[[-15  27  11   0   3   3]
 [ -4  55  31 -10   5  14]] --> 55

[[-51  60 -52 -53]
 [ 35 -44  39  38]
 [-17  17 -16 -19]] --> -44

[[-13 -14 -12  -9  18  -7  72]
 [  7   9   8   7  -8   5 -16]] --> 9

[[ 28 -26 -37 -19]
 [ 58  33 -10  -3]
 [ 10 -15 -12  41]] --> 33

[[ -2   5  -4  -1  -1   3]
 [-48 -22  17 -54 -16  26]
 [ 26 -39  46  29 -17 -54]] --> -22

[[-25  30 -34  44  52 -36  54]
 [ 40 -29  29 -52 -57  30 -59]] --> -29

[[ 67 -42   9 -51  -3 -56]
 [  0  15 -16 -10 -12   5]
 [-13  12 -31 -14 -10   4]] --> 15

[[45 23 69 49 26]
 [47 23 68 50 26]] --> 23
---
[[-19  14   1 -27 -43 -53  -7]
 [-18  15   2 -27 -40 -48  -8]] ==> -40

[ 61 -70  62  64  70 -63] ==> 64

[[ 34 -68 -34 -48  24  61]
 [ 23 -63 -33 -31  20  62]] ==> -31

[[ 12 -66 -12 -66 -26]
 [-33 -17 -20   4  25]] ==> -20

[ -6  30 -58  20 -40 -20   8] ==> -40

[  5  56 -58   4] ==> 56

[16  0  3 64 -5] ==> 3

[ 58  38 -30  54 -28] ==> -30

[[ -1   3   1  -5  -1]
 [-22  13 -68  53   1]] ==> -68

[-65 -26 -48  13] ==> -26
---
0,-12,39,-70,51 -> -12
22,67,21,2,-18,35,71 -> 67
37,33,-72,30,46 -> 33
20,55,-24,18,13,-69 -> 55
62,70,-50,50,-71,-55 -> 70
34,-57,-27,-60,11 -> -57
-45,-53,-44,41 -> -53
---
Input:
[[6 5 3 2 4 7]
 [7 6 3 2 6 7]
 [6 5 3 7 6 7]]
Output: 7

Input:
[[ 424  788  256  750  456  -76]
 [ -37 -220  296 -126 -694  535]
 [ -37  273 -172  630  929 -349]]
Output: -76

Input:
[[719 236 243 250 802 790 807]
 [506 542 542 541 500 501 500]
 [491 564 563 562 479 481 478]]
Output: 807

Input:
[[185 168 103 186 111]
 [ 28  52 113  33 110]
 [191 163  83 196 100]]
Output: 111

Input:
[[7461 3175 5378 6523 5612 5968]
 [6031 8588 5924 6303 6005 4157]
 [7088 7072 5149 6477 8388 6960]]
Output: 5968

Input:
[[ 92 516 519 846 496]
 [754 525 227 797 560]
 [271 788 553 814 613]]
Output: 496

Input:
[[127 113 244 104]
 [138  55 223 173]
 [123  89 240 159]]
Output: 104

Input:
[[ 39 146 140 105]
 [ 95  78 152 227]
 [186  75 122  51]]
Output: 105

Input:
[[6815 5891 5657 5501 7558 3805]
 [5220 6931 4816 7138 3939 2683]
 [5433 4560 5687 5922 9229 3989]]
Output: 3805
---
[[ -51.72  100.63 -153.32  139.79  -45.19  117.58  -26.28]
 [ -95.37  136.29  205.31  -99.93  -28.30   36.38  -59.90]] --> -59.90

[[  0.735 -20.624  10.577  23.129  16.268 -15.515]
 [ -9.592  -7.424  -1.871  13.839   4.074  -3.778]
 [ -7.346  -1.063  -7.113 -14.744 -10.071  -1.731]] --> -3.778

[[ 0.391  0.445 -1.224 -0.460 -2.168]
 [ 1.543 -1.849  1.233  1.870 -0.589]] --> -0.589

[[ 1.428 -0.061 -1.076  1.892]
 [ 1.579  0.012 -1.202  1.907]] --> 1.907

[[-17.6 -17.2 -16.8  13.7  13.0]
 [ -9.2  -9.0  -8.8   5.4   5.1]] --> 5.1

[[-0.06 -0.09  0.15  0.04  0.00]
 [-0.05 -0.12  0.10  0.05  0.02]] --> 0.02
---
[ 45  53  45 -15  72] 45

[[-53 -51  53  51  54]
 [-10 -10  10  10  11]
 [-24 -23  24  23  25]] -24

[-17   0   7 -55   1] -17

[[-52   9 -30  20  25]
 [-37 -15  10  -5  24]] -37

[ -5 -19 -45  55 -14] -5

[-13  56  37  50  30] -13

[[ -1 -35  11  67  41]
 [  7 -17  -6  26  20]] 7

[[-10   1 -24 -34  -1]
 [ -9 -23  18  56 -18]] -9

[72 53  4  9 23] 72

[ 57 -69  20  50 -60] 57
---
array([ -2, -54,  43,  59]) ==> 59

array([[ 46, -10,  18,  47, -18,  14, -27],
       [-23,  -5, -19, -73,  10, -56, -48],
       [-70,   1, -19, -40,  -4, -25, -47]]) ==> -47

array([ 51, -30,  44,  65,  32, -25, -15]) ==> -15

array([ 37,  35,  52,  59,  18, -34, -30]) ==> -30

array([[ -2,   5,   1,   3,   4,   1,   2],
       [-25,  72,  14,  34,  29,  19,  30]]) ==> 30

array([ 54,   2,  -7,  -6,  25, -12, -19]) ==> -19

array([  5, -66, -17, -13, -22, -25]) ==> -25

array([-39,  42,  19, -55,  22]) ==> 22
---
[[-19 -48  36  10]
 [-15  31  40  54]
 [-44 -30  32  21]] -> 36

[[-28  34 -31 -16 -30  32]
 [ 62 -67  60  32  59 -68]
 [ 40 -55  46  50  57 -52]] -> -31

[[-29  15  -4  65  12]
 [ 21 -15  38   8   8]
 [ 62 -64  68  14  54]] -> -4

[[-26 -11 -11  14 -35 -14]
 [-19  -1  -3  12 -14  -2]
 [ 27   2  15 -39  58  20]] -> -11

[[-39  27 -18  22 -27 -49 -10]
 [-48  37 -20  28 -35 -62 -12]
 [-42  29 -20  21 -26 -47 -13]] -> -18

[[  4   6  -1   0  15   3   1]
 [ 39 -59  49 -53 -53 -42  48]
 [ 38 -51  40 -44 -50 -42  41]] -> -1

[[ 17  42 -12   5  -3]
 [ 36  -6 -57  18   6]
 [ 18   0 -47  19   9]] -> -12

[[ -4  -9 -13 -27  30]
 [  1 -25 -71 -15  -9]
 [ 27  -8   7  57  14]] -> -13

[[ 16 -35 -65  12  30 -15]
 [-27  -6  18  17  53 -31]
 [-43  -6  36  44 -15  61]] -> -65
---
[ 14 -65  18  58 -26] value 18, 58

[ 32 -57   7   2 -58  56 -38] value 2, 56

[20  0  5 53  6] value 5, 53

[-16  -9   7  66  -2 -47  13] value 66, 66

[ 49 -46  62  46 -48 -36  33] value 46, 62

[-15   7 -30   2 -55  14   3] value 2, 14

[[-25  53 -23  37   9]
 [ -5  33 -17  19   6]
 [-44  12 -27 -18 -11]] value -17, 53

[25 14 12 33 41 59 21] value 33, 59

[-42  64  21  66 -49] value 21, 66
---
[[384 499 607 268 318 815]
 [273 534 476 435  63 802]
 [364 479 600 267 481 852]] gives 384

[[ 38  41  43  69  41 126 201]
 [ 40  38  42  48  30  55 122]
 [ 44  44  38  41  40 197 166]] gives 38

[[211  78 105  41]
 [105  29 154 108]
 [ 62  43 125  26]] gives 211

[[62 81 48 41 71 53]
 [62 60 54 43 15 63]
 [62 61 54 44 13 57]] gives 62

[[3 8 8 4]
 [2 8 6 1]
 [3 7 8 4]] gives 3

[[2 6 5 1 7]
 [2 2 2 6 3]
 [7 5 4 3 5]] gives 2

[[732 960 447 825 481]
 [162 603 358 970 386]
 [548 770 816 785 814]] gives 732

[[81 13 87 17]
 [68 41 67 42]
 [65 34 69 37]] gives 81
---
[[ 28  13 -61 -35  45]
 [ 29   4  25  -2 -16]] 45

[[-35  57 -48  14]
 [ 11 -36  39  19]
 [ -5  32 -10  30]] 19

[[27 11 70 26]
 [12  5 26  9]] 26

[[ 42  27 -34   9 -14]
 [-55  40 -49  47 -54]
 [  5 -51 -22 -31 -24]] -54

[[-41  -7   6 -66  34  56]
 [ 54 -31  35  38 -59  74]
 [ 70  13 -34  14 -35  37]] 74

[[-38  29 -27  28   0]
 [  2  18 -63  13 -24]
 [ 24 -26 -36  -4 -31]] -24
---
[[ 20  20  19 -20 -19]
 [-61 -60 -58  60  58]] >> 20, 58

[ 56 -47 -74 -25] >> 56, -25

[  6  15 -35 -24  25  22 -64] >> 6, -64

[[ 30 -12 -12 -16  -7   5  11]
 [ 74  13  13  22 -30 -41   7]] >> 30, 7

[ -3 -19 -37  37 -65] >> -3, -65

[-44  34  20 -42 -14  -5 -56] >> -44, -56

[-59 -22  18 -13] >> -59, -13

[[  0   8  -9  -1   6  11]
 [ 33 -47  40 -39 -44 -39]
 [ 37 -55  45 -50 -51 -37]] >> 0, -37
